(in the rows, 128 means zero)
Each run below is a few steps of one of 7 hidden systems, one row a step.
seq 1, Z_950, 10 rows:
[[154 138 130 128  97 115 177 116 158 118 139 114  95 108 101  76 101 141]
 [152 116  90 136 144 122 120 116 180 117 167 142 134 109 107  95  88  82]
 [175 121  91 125 130 118 150 118 147 124 105 128 157  87 126 133 159  73]
 [126 135 155 134 131  97 135 153 142 114  61 108 133 113 102 100 142  81]
 [133 101 160 161 131  83 101 160 164 152 108 150 118 109  96 158 106 113]
 [137 116 131 161 161  93 138 153 116 126 130 163 187  95 140 155 130 160]
 [143 137 127 142 150 133 113 167 126  86 122 101 158 149 106 122 187 180]
 [156 103 147 116 188 133 120 123 118  96 129  97  79 159  97 152 115 151]
 [115 123 105 115 171 133  90  97  89 117 133 147 151 146 131 164  91  89]
 [121 140 141 126  86 145 113 147  58 150  98 135 138 135 154 148 180 101]]
seq 2, Z_110 (10 x 18):
[[156 116 144  81 189  98 180 112  61 127 134 131 124 118 103  88  70 139]
 [104 125 142 212 159 133  70 175 148  77 162 152 134 137 114 109  92 119]
 [189 109 126 110 117  96 129 123 175  77  94  88 109 109 130 161 180  70]
 [ 83 151 145  99 183 154 150 136  90 173  57 118 160 132 129  89 151 108]
 [135 105 155 176 136 120 131 149 165 187 123 152  83 114  56 133  75 160]
 [160 110 156 138 117  70 144 176 134  96 146 138 172  94 185 149 180 165]
 [137 132  88  98 154 189  84 145 123 148 127  96 138 179 108 128 205 139]
 [154 104 143 145 161 156 162  89  61 157 121 151  73 115 128 179  85 126]
 [ 80 146 164 189  57  92  76 165 104 112 119 164 156 124 147 147 111 106]
 [176 124  99  82  57 126 132 136 167 166 140 108 109 113 123  90 178  73]]
seq 3, Z_378:
[[ 89 123 141 125 206 153 116 107 135 101 120 111 123 158 152 165 112 159]
 [123 133 119 113  73  92  67 129 107 135 112 135 147 150  97 181 134 104]
 [171 140 118 150  73 153 163 141 102 132 151 128 100 106 117  63 138 110]
 [ 94 117 164 136 190 156 159 120 166 101 129 110  94 127 191 119 119 137]
 [ 79 120 139  95 132  86  80 129 122 174  90 148 171 138 126 189 124 112]
 [164 151  85 145  58 136 146 135 114 182 134 151 137 105  54  92 131 135]
 [132 143 118 147 168 163 186  99 154  61 169 109 111 121 165  84 105 172]
 [ 84 110 134  91 184 112  54 126 129 101 132 125 163 167 178 189 130  96]
 [186 120 107 118  53 122 105 144  92 188 105 138 119 116  69 147 171  75]
 [154 147 152 157 128 151 222 117 142  96 114  97  65 102 112  46 105 148]]
seq 4, Z_326, 10 rows:
[[157 105 127  99 143 150 178  92 142 164 132 121  85 112 156 163 133 136]
 [ 89 144  84 126 127 164 100 107 122 155 137 155 170 131 153 126 120  82]
 [169 119  96 116 103 108 120 124 186 126 142 114 114 116  78 105 123  88]
 [128 135 111  96 160  96 178 101 123 108 148 133 173 112 148 121 100 170]
 [111 109 126 145 175 128  97 151 175 171 111 140 152 129  95 159 131 145]
 [163 138 106 114 119 122 134 101  90 117  80 114 136 125  84 165 145 108]
 [119 129 134 103 169 126  97 155  93 109 153 117 140 160 112  71 115 123]
 [149  90 175 124 160  90 150 146 144 134 109 127  91  94 147 139 118  96]
 [ 92 162 133 154 101 124 147 143 102 145  82 149 182 102 151 113 147 116]
 [123 149 138 164  97 136 124 144 154 118 115 109  98 142  65  94 112 150]]
seq 5, Z_724 (10 x 18):
[[179 129  79 161 117 178 139 107 156 134 129 128 111 107  99 140 152  96]
 [184 115 116 104 139 122 176 104 118 103 128 116 111  95 156 119 142  77]
 [115 114 124 110 128 108 130 114 149 177 109 152 145  93 157 137 118  49]
 [138 132 114 154 153 118 166 129 165 166  74 145 162  83  86 135 124 136]
 [141 123 123 115 182 109 165 128 178  97 141 110 141 111 116  70 106 138]
 [124  98 142  69 145  63  95 124 164 136 150 129 135 134 125 150  97 121]
 [129 128 110 152 146  91  78 149 114 120 112 156 196 132  83 165 127 132]
 [161 129 149 158 129 111 113 195 122  87 119 105 131 133  94  79 168 123]
 [109 122 199  84 118  87 136 152  74 131 120 119 103 137 155 105 115 127]
 [ 49 145 155 168 108 130 103 134 117 174 116 167 149 134 140 150  89 153]]
seq 6, Z_709:
[[109 131 113 143 187 198 133  92  90 140 113 136 121 154 146 190 130 168]
 [ 90 132 126 117  85 116  64  95 183  99 138 119 100 155 145 172  94  73]
 [128 132 156 113  90  81 133 145  73 170  89 148 128 106  88  87  97  68]
 [ 84 150 163 151 115 184 176 153 107 167 130 128 119 129 176  81 162 184]
 [139 129  91 101 122 129 174  76 219 150 115 116 139 104 143 175 146 161]
 [160 127  97 101  84  74  95 118  85 110 185 149 162 139  94 153  94 149]
 [129 143 108 173 170 169 128 137 107  95 169 140 119 127 101  39  73 105]
 [132 118 121 117 186 180 158 100 103 124 105 126 125 111 209 151 158  64]
 [152 108 149  87  54 122  78 151 155 145 134  92  80 153 143 156 195  91]
 [159 133 186 123  97  77 176 153 110 124  91 104  79 117  59  89 108 172]]
seq 7, Z_378 (10 x 18):
[[ 99 107 147 147 130  81  71 152 152 128 160 161 151 133 138 161  92 124]
 [158 139  98 152 100 141 148 139  88 160 119 159 178  95 130 142 173 131]
 [138 149 122 120 154 182 160 121 143 106 127  78  93 158 104  92 158 184]
 [110 106 161 106 140  88  87 109 125  83 160 125  99 154 151 175  76 124]
 [130 128 127 171  86 124  93 161  81 153 107 169 153 105 132 137 145  54]
 [141 148 132 135  98 165 202 133 174 153  98  94 100 103 133  85 181 157]
 [ 75 118 165  78 192 106 141 104 134 129 147 121 119 151 144 119  63 179]
 [114 120  97 172 115 114  53 134 116 154 147 190 177 128 102 190  94  97]
 [175 170  69 142  67 171 178 110 116 106 114 108 153 105 116 101 195 131]
 [119 120 160  69 193 156 142 120 149  83 162  64  68 169 161  73 121 149]]
seq 8, Z_26, 10 rows:
[[116 135 175 140  85 119 141 148  92 149  92 136 105 115 147 124 133 104]
 [118 141 124 104 131 134 164 141 101 153 139 137 170 116 158  87 155 153]
 [ 94 137 134 115 103 160 143 104 152 170 150 128 100 135 156 135 118 159]
 [118 154 113 134 102 130 136  91  93  82 150 131 140 135 138 134  95 153]
 [133 138  99 129 102 149  94 130 144 125 167 124 115 141 101  87 115  88]
 [169 115 120 134 124 136 151 104 122 111 120 130 101  97 149 140 130  60]
 [108 139  99 151 164 143 131 123 147 136 101 146 182 103 136 122 132  96]
 [114 137 145 136 106 103 162 123 179 157  77 126 127 101 100 133 117 141]
 [144 124 123 106 161  95 166 121 142 108 151 122 151 122 118 115 108 195]
 [128 109 126 134 133 134  82 127 171 116 183 124 101 156 122 158 111 155]]
seq 9, Z_950, 10 rows:
[[108 153 126 104 109 204 104 118  83 166  99  93  83 184  98 127 167 121]
 [ 89 127 180 149 103 154 146  91  86 134 132 141  50 129 178 152  66 109]
 [ 67 138 113 100  63 107 102 116 138 162 182 163 175 131 195 134 113 137]
 [148 146 116 110  84 169 195 141 123 195 140 119 128 112 124  76 184 193]
 [110 155 121 163 145 176 161  98 185  78 153 100  75 137 113  70  81 150]
 [173 113  68  88  98  88 112  65 170  91 178 128 129 116 122 162  83  81]
 [165 135  91  84 132 116 158 128  83 166 101 135 176  92 113  63 152  40]
 [108 133 167 195 101 163 115 170 178 148  60 116  82 115 117 109 161  51]
 [111 105 187 151 113  40 151 127 190 122 109 153 126  80 162 194  82 147]
 [126 137  95 121 140  69 118 170 137 155 153 163 245 112  82 105 130 201]]
seq 10, Z_110, 10 rows:
[[131 118 130 119 115  89 101 119 104 126 143 149 125 127 106 127  69  78]
 [133 143 107 159 108 127 140 135 148 106 132 137 150  97 135  79 126  72]
 [110 145 129 116 129 151 163 110 189 124 102  91 105 132 134 104 144 129]
 [105 123 144  85 173  92 145 114 144 149 113 123 149 129 118 139 102 175]
 [158 122 112 151 157 103 112 157 110 108 154 142 168 128  78 122 115 173]
 [175 115 139 155 144 150 120 152  97  65 147 103  96 141 139 129 164 119]
 [103 116 149 118 158 148  93 123 113 124  97 120 104 145 156 157 135  59]
 [124 129 126 146 106 100 129 121 130 184  73 160 143  95  87 141 101  72]
 [127 146 151 154  78 120 180 165 154 160 114 132 133  89 127  75 152 157]
 [118 111 138  89 147 149 135 146 182 161 166 103 110 148 162 126 169 196]]
seq 11, Z_326, 10 rows:
[[112 143 106 114 171 145 149 127 130 138 130 130 176 118 143  83 135 121]
 [113 125 132 119 137 112 130 116 185 150  92 118 118 120  91 126 100 108]
 [129 143 114 134 116  84 129 119  98 115 116 153 178 113 107 146 100 130]
 [149 121 129 150 168 124 110 170 133 112 131 117 141 138  87 116 148 163]
 [128 125 156 102 161 127 151 113 100 113  87 102 108 136 136 157 139 144]
 [ 96 125 153 128 129 133  87 157  89 160 120 144 132 140 134 122 125  91]
 [170 121 141 155 100 119 148 148 123 117 123 125  99  99 114  97 134  82]
 [ 91 160 144 136 123 126 164 124 133  90 127 121 148 120 171  91 117 156]
 [ 98 123 159 151 101 116 112 137 169 156 121 136 112 133 118 162 116 163]
 [155 137 107 158  95 143 123 116  79 119 129 143 133 131 113 177 138 152]]
seq 12, Z_724 (10 x 18):
[[125 122 131 133 131 117 107 111 143 126 107 127 102 127  96 138  91  76]
 [150 139 116 150  89  90 152 125 124 115 122 149 162  94 112 128 117 132]
 [137 110 139 115 154 126 143 168 137 148 152 132 150 113 159  98 160 137]
 [103 115 160 107 174 124 119 128 138 140  97 113 111 142 126 151 123 126]
 [103 156 113 150 117 117 115 107 134 106 113 130 147 137  83 124  84 130]
 [166 122 120 129 101 112 130 154 129 122 178 131 135 122 119 104 142 161]
 [132 103 154 107 164 123 111 146  98 124 142 124 127 137 176 157 153 128]
 [ 83 151 140 147 116 142  92 130 128 133  75 125 127 145 108 146 131 100]
 [144 158 124 146  92 137 168 128 109 130 123 125 122 115  86  84 120 157]
 [134 105 148 115 143 134 151 136 121 135 187 137 109 119 186 110 115 144]]
seq 13, Z_26:
[[157 111 132 106 154 143 171 110 134 126 155 116 104 119 161 138 141 165]
 [ 86 141 115 141 142 145  84 107 139 104 145 136 148 154 145 166 111 140]
 [141 140 128 135  75 104 101 134 107 118 108 126 119 138  72 130 116 105]
 [176 112 127 116 165 140 151 148 106 126 141 116 117 114 126  79 142  96]
 [103 113 144 144 155 143 129 133 159 147 121 142 129 110 189 156 139 107]
 [103 156 121 135  99 101 138 119 121 140  81 139 179 121 111 163 134 162]
 [130 137 129 103 132 131 151 130 131 146 137 108 114 143  73  79 109 178]
 [135 100 156 126 144 124 125 124 131  88 186 125  85 134 177 139 101 132]
 [132 127  96 148 103 130  67 134 117 109 152 150 165 137 144 176 154  95]
 [148 144 114 129 115 158 132 124 108 150  72 109 108 133  69 116 155  88]]
seq 14, Z_709:
[[115 120 158 193  99 124 152 149 115 168 146 190 123  75 158 104  83  97]
 [115 180  80 148  85 183 164 111 131 140  82 122 175 112 141 119 194 129]
 [117 134 102  33 143 139 125  84 137 150 152  88 117 179 113 133 125 180]
 [155  89 145 144 121  95 129 116 133 126 201 162  77 107 133 134  41 116]
 [152 157 106 193  89 139 154 136  98  82 112 149 166  78 151  97 147  65]
 [124 149 104  56 158 175 136 129 119 137 106  75 147 168 134  86 204 134]
 [162  67 166  90 155 113 129 125 156 161 173 110  47 142 132 171 111 163]
 [166 126 151 206  67  70 142 145 129  64 133 156 127  76 126 153 106 115]
 [114 173 100 119 157 128 140 156 107  90  90 106 220 133 108  55 179 133]
 [128  82 129  76 236 172 108 133 139 189 164 120 111 166 137 142 140 169]]

Which system made each run below?
seq 15, 2 rows:
[[ 99 153 108 103 107 148 137 118 164 154 136 118 140 128 132  81 132 112]
 [138 126 122 119 114 119 168  85 130 135 139 139 111 105 146 141  89 120]]
 | Z_26
seq 16:
[[135 104 111 103 200  97 101 144 157 109 167 130 184 140 138 153 137 176]
 [196 106 100 127 147 121  95 141  65 117 135 137 150 140  84 177 155 132]]
 | Z_378
seq 17 (2 x 18):
[[133 116 113 121 153 133 165 109 123 188 138 161 148 100 116 127  91 148]
 [123 164  96 179 102 166 130 130 123  88 128 132 161 124 128 108 149 130]]
 | Z_950
seq 18 (2 x 18):
[[108 122 144 140 162  89 140 142 106  95 162 160 196 105 209 145 119 169]
 [134 123 103 132 153 174  79 165  98 176 119 133 161 156 108 158 201 150]]
 | Z_378
seq 19, 2 rows:
[[139 112 131 158  96 128 117 101 125  95 132 147 115 113 194 220 140  93]
 [123 147  98 101  72 161 106 156 125 144 162 114 154 152 140  88 197 140]]
 | Z_326
seq 20 (2 x 18):
[[107 133 123 149  59 175  95 114  72 151 189 164  99 150 161 154 105 130]
 [149 134 120 181  96 196 145 127 108 131 126 132 105 125 164 184 192 160]]
 | Z_724
seq 21, 2 rows:
[[101 128 167 120 158 122 151 121 127  85 115 117 122 119 197 140 125 120]
 [ 96 140 119  88 101  99  96 124 150 167 118 122 154 153  97 151 131 153]]
 | Z_950
seq 22:
[[157  98 123 161 141 108 103  95 139 119 116 148 103 120 106 232  92 114]
 [125 159 145 137  74  91 129 158  60 104  79 134 179 113 134 113 168 100]]
 | Z_110
seq 23:
[[149 140 100  89 105 141 180  91 148 202 113 120 103 119  55 105 106 160]
 [106 141 108 154 169 123 134  80 149  64 171 140 133 128 112 100  27 139]]
 | Z_378
seq 24:
[[183 101  88  76 122  67 113  88 165 133 147 128 115 104  77 128  67  48]
 [156 121  92 150 143 128 138 145 105 176  92 172 185  70 119  94 144  18]]
 | Z_950
seq 25, 2 rows:
[[123 125  92 146 185 131  84 123 153  93  93 132 187 128 129 175 148  76]
 [152 128 169 117 109  84 128 148  71 115  48 112 134 123 107 171 176 120]]
 | Z_950
seq 26, 2 rows:
[[148 125 118  77 120 151 110 129 111 117 103  92 121 136 169 112 198  29]
 [ 95 121 129 124 172 144 152 108  92 218  73 171 155  92 147 140 108  63]]
 | Z_26
seq 27 (2 x 18):
[[114 149 137  98 129 108 129 112 116  81  95  93 144 148 138 146 150 145]
 [132 120 131 101 153 124 109 135  97 152 134 126 122 144  84  97  99 108]]
 | Z_110
seq 28 (2 x 18):
[[112 161 105 124 124 129 117 114 133  48 119 101 177 147 154 142 165 144]
 [151 105 140  77 116 126  89 161 101 135 168 107 105 162 137 112 161 111]]
 | Z_378
seq 29, 2 rows:
[[121 134 148  98 110  76  98 131 135 114  88 104 124 146  79 131 120 104]
 [149 114 155 129 139  83 141 159  66 128 144 154 147 112 115 110 107 148]]
 | Z_326
seq 30, 2 rows:
[[145 148 110 159  82 172 106 130 114  98 123 108 102 149 121 137 170 108]
 [125 129 138  77 113 135 136 111 113 101 181 100  92 158 163  96 119 140]]
 | Z_326
seq 31 (2 x 18):
[[ 83 166 111 116 128 180 197  54 160 162  76 118  99 103 147  94  89  73]
 [ 50 155 163 118 103  70 158 108 195 147 106 137 145 116 112 114  55 190]]
 | Z_110
seq 32 (2 x 18):
[[110 133 139 146 131 137 169 132 161 164 137 145 116  99 127  72  92 134]
 [121 111 138 107 158 109 154 108 172 135 146 125 129 121 148 162 110 189]]
 | Z_724
seq 33:
[[186 105 131  97  81 119 120 129 160 111 146  90  77 137 133 163 176 115]
 [112 131 116  77 137 155 166 112  72 169 174 145 148 130 184  90 126 154]]
 | Z_326
seq 34, 2 rows:
[[ 67 159 132 161 200 207 162 120 144 137 129 121 124 151 137  86 111 198]
 [123 104  96 104 149 112 115  69 181 141 130 150 146 108 182 234 109  90]]
 | Z_709
seq 35 (2 x 18):
[[135 109 140 124 121  98 103 156 177 120 152 119 114 139 109 125 127 139]
 [159 115 106 106 176 124 146 126 122 119 133 126 165 113 149 135 157 121]]
 | Z_110
seq 36 (2 x 18):
[[111 137 126  65 151  87 121 112 155  99 137  94 155 162 125 144 130 191]
 [164 102 118 133 128 112  67 152  69 130 184 159 133 143 102 138 103 108]]
 | Z_378
seq 37:
[[194 113 159 119 132 116 154 171  49 147  65 116 130 113 107 148 209 133]
 [ 52 127 201 169 193 141  84 166 131 102 104 119 102 166 133 114  95 130]]
 | Z_950
seq 38, 2 rows:
[[171  99 158 133 114 128 103 158  72 112 165 129  75 133 135 111 130  77]
 [132 120 121 145 143 169 120 157  96 137 121 139 150 116 188 134 189  69]]
 | Z_26
seq 39, 2 rows:
[[145 138 144 184  76 137 149 152 148 152  88 132 104  97  95 111 147 100]
 [101 167 138  96 125 128 172 112  98 114  81  98 161 143 137 130 162 194]]
 | Z_709
seq 40 (2 x 18):
[[185 135 104 181 124 137 128 150  40  70 160 156 168 113 119 117 140 129]
 [120 134 156 156  98 193  93 134 118  86 126  87  45 165 155 120 160  68]]
 | Z_110
seq 41:
[[ 80 112 153 135 123 139  45 133 128 146 156 141  94 174 137 172  92 117]
 [140 150 111 154  39 140 148 105  90 154 113 157 128  97 143 156 143  90]]
 | Z_378
